Named turns come first, each shown by rows before and after it. Which turns, in which order, take the first row of each pair that follows to the second? Write the first one first, as in the answered first pair.
turn Reluk:
[-29   1  26 -38 -16  -5 -16 -49  45 -15  -7  -4   9 -14  -3  -4  20   2] |-> [ 10   8  12  10  -4  32  -1  40 -28  19 -57 -24  -9 -14  -6  15 -28  -4]
[-15  11   9  -8  -8   4 -19 -13   9   0 -10  -1  10  -2  -9   8   2   5] |-> [  5  12  -1   7  -1   9 -10  10 -21   7 -20  -7   4   8 -16   9  -7   1]
[ -2  27   5   5 -19  28 -34  36 -33   2 -76 -18  13   0 -18  25 -37  16] |-> [-15  42 -29  -3  10 -53 -20 -17 -51  -1   7 -28  35  36 -25  -1  29   5]
[  8  -9   7   1   0   5 -11  10   9   4 -28 -11  16  -7  -9   9 -25  -9] |-> [ 12  -2 -15   9  12 -26   2  -9 -11   8  -3 -18  21   8 -10   4  -2 -14]
turn piv:
[ -7   6   0   7   5 -17  -3  -4 -12  -2  16  -4   0  11  -7 -13   9  -6] |-> [ -4 -18  14   4  -2   0   3   1   7   3  12  15 -11  -1   2 -12  -4  -4]
[-10  32 -25  -5 -14  20 -35  -6 -18  -9 -56 -18  19  -3 -16   9 -16  11] |-> [  5  16 -50  23  22 -17  10   5 -48  11  10 -14   4  23  -5 -15   9  -3]
[  8  -6  -2  10   1 -10 -10  11  -6  10 -14   8 -13 -13  11   4  -2 -14] |-> [  4  -3  -2   7  -4  -7 -19  12  -4  10 -22   2  -7 -18   8   5  -4 -14]
[ 18  13 -25   3   5   1 -18  11  15  29  -5  -8  27 -17 -19   2  13 -18] |-> [ 26   4 -27  11   9  -4   5  15  13  32  14  -2  15 -14 -13 -10  10 -23]
turn nel:
[ 16  -6  -7  16   4  -6  10   0 -15   5  21   7   7   5   8 -17   2  -6] |-> [  9  -7  -3   5   0  -6   2 -12   4   6  21  12   9   3   8 -16   7  -9]
[-10  -6  -1   1  -5   1  -7 -16   2 -11   1  -5   6  -1   5  -6   0 -13] |-> [ -6   0   1   0  -2  -2 -11 -11  -2 -10  -6 -10  10   1   8  -4  -6 -11]
[ -7   5  10  -3  -6   2  -2  26   3   8 -15   4  -2   5  -2   5 -12  11] |-> [ -4   2   7  -2   0   4   4  28  -4   5 -10   4  -7   7  -1   3 -10   8]
Now pairs of rows:
(2 to 3 turns a pair)
[ 17 -13  18   5   8  41   7  31  -4   8 -23  10 -21 -14   3   7 -27   8] |-> [  0  31  -9  -8  20 -21 -14 -21 -19  -3   4 -19  22  17 -17  11  23   4]  piv Reluk
[ -2  12  -3 -10  -8   0 -13  -3   7  -3 -16 -18   9   0 -13  11  -1   6] |-> [  9  -5   1   3   2   8   6  19 -11   9 -18 -11  -7  -1  -9   8 -15   0]  piv Reluk Reluk
[  8 -17   5  14   0  11  17  23   0  16  12  22 -15  -8  17  -6  -5  -3] |-> [  7   3   5  11 -10  24  -4  28  -4   6 -26   5   3 -12   5   7 -19   2]  piv nel
[-34  23  24 -16 -25  17 -47  10  -3 -32 -25 -16  29  -6 -20  10 -18   1] |-> [-38  25   9 -20 -17 -19 -37 -19  -9 -37  15 -22  37  12 -22  -1   8  -3]  Reluk Reluk
[ 11  17 -24  23   9  -1   0  24 -43  14 -14 -15   7  11  -5   6 -16   0] |-> [  0   7 -32   9  16 -31   8 -13 -26   8  31  -7   8  22  -1 -14  19   0]  piv piv Reluk
[ -7  12 -15 -13  -5 -33 -20 -30  -6 -12   5 -16  20  11 -21  -7  27   2] |-> [ 17  16 -20  13   1 -17 -12  14 -41   7 -22 -20   8  11 -23   5   4  -6]  Reluk Reluk
[ 15  38 -13 -13   7 -20 -30  -9  10 -11 -17  10   0 -17   2  12  25   2] |-> [ 18  18 -21 -15  15 -31 -15 -11  17  -7  11  25  -8  -8  11  -1  37  -5]  piv nel
[  1  12 -20  17  23 -33  19   8 -38  11  17 -17  -4  14   3  -4  18 -16] |-> [  2 -23  -6   8  17 -12  34  11  -4  13  30  18 -29  -6  20 -20   9 -10]  piv Reluk
[ 10 -10  19 -27 -17  17 -32  -6  25 -23 -22  -2   6   2   0  25 -37  -1] |-> [ -1  12   8 -32 -14  -5 -38 -17  12 -28 -14 -16  24  11 -11  25 -26  -2]  piv Reluk
[ -6 -29  15  -8  -3  11  13  -3  23   1  21  21 -23  -4  14 -12  -7   1] |-> [ -4   0  20  -3 -13  34  -6   9   6  -3 -31   1  -4 -11   4  15 -23   8]  Reluk piv
[  2 -12  19  -4 -12  22  13  -6  33  -5  19  19 -10 -15   2 -10 -19   2] |-> [ -6  13  -1  -8   1 -21  11 -34  18 -10  39  -2  10   5  -4 -12   8  -1]  nel Reluk Reluk
[ -6   9  17 -16 -19  20 -14 -14  29 -14 -15   9  -5  -4   3   6  -1   6] |-> [  4   6  11 -10 -16  29 -12   3  17  -7 -27   6  -5  -6  -1  11 -11   9]  Reluk Reluk Reluk
[ -4 -15  -2  -5  12 -11  13 -12  12 -14  39  15 -12  12  -1  -9  22   5] |-> [  8  17 -15   6  16 -21   5   4 -21 -13   9 -14   7  22 -16   6  18   3]  Reluk piv piv
[  1  -3  27  -9   8   0 -20 -13  32 -24   7  -4  10 -11  -8 -16   5  15] |-> [ 13   4  28   1   2  16 -18  14  11 -13 -25 -17  10 -11 -10   1 -13  13]  piv Reluk
[  8   3  20  -6  -4  26 -19  -8  21  -2 -21   6  10 -10   1  12 -11  10] |-> [ -1  24  14 -13   2   7 -21 -26  11  -4 -17  -7  28   0 -10  15   3  11]  piv Reluk
[ -3 -14  24 -21   6  12  -6 -21  38  11  -5  54 -16 -16  -4 -17   6  16] |-> [ 18 -24  10   6  26  12  17  13  -5  29   3  56 -33  -5   2 -18   0   7]  Reluk nel
[ 22 -13  -9  23  21   4  14  16  -2 -15 -10  26 -26   3   0 -18  -6  -1] |-> [ 16  15 -21  24  32 -21   5   0 -22 -20  -3   2  -8  14 -12 -11  10  -4]  piv Reluk
[ 12  -5  12  12  -6  52  -3  42 -19  18 -32  -1 -19   9  10  22 -39   4] |-> [-15   1 -14  -8  14 -27   7 -33   0   2  56  -3   4  39   6  -7  36  -4]  Reluk nel
[ 25 -41 -23  -9   9  44  32  14  -4   7  17  26 -16  15  13  -7 -46   5] |-> [ 24  -4 -28 -17   0  53   2  23 -21   1 -28  -4   4  20  -7  20 -60  13]  piv nel
[ 19 -13 -16  11  14  -4  26  20 -21  18  24   7 -10  17  11  -5   6 -15] |-> [ 20 -22   6   6  -8  31  14  30   3  14 -12  18 -14  -5  14  -1 -22  -9]  Reluk Reluk
[ -5  48 -11  -2   1  -4 -26  -3 -30  -6 -37 -26  19  13 -22  13  -9  14] |-> [  2   3 -22  15  25 -36  21 -12 -15   9  41   4  -6  26  -2 -23  16   5]  Reluk piv
[  0  21 -10  19  13  -4   3  30 -49   4 -22 -20  19  11 -13  19 -12 -15] |-> [-19   8  26  -8 -17  31 -18  13   7 -13 -51  -3  18 -16  -1  19 -22   0]  Reluk Reluk
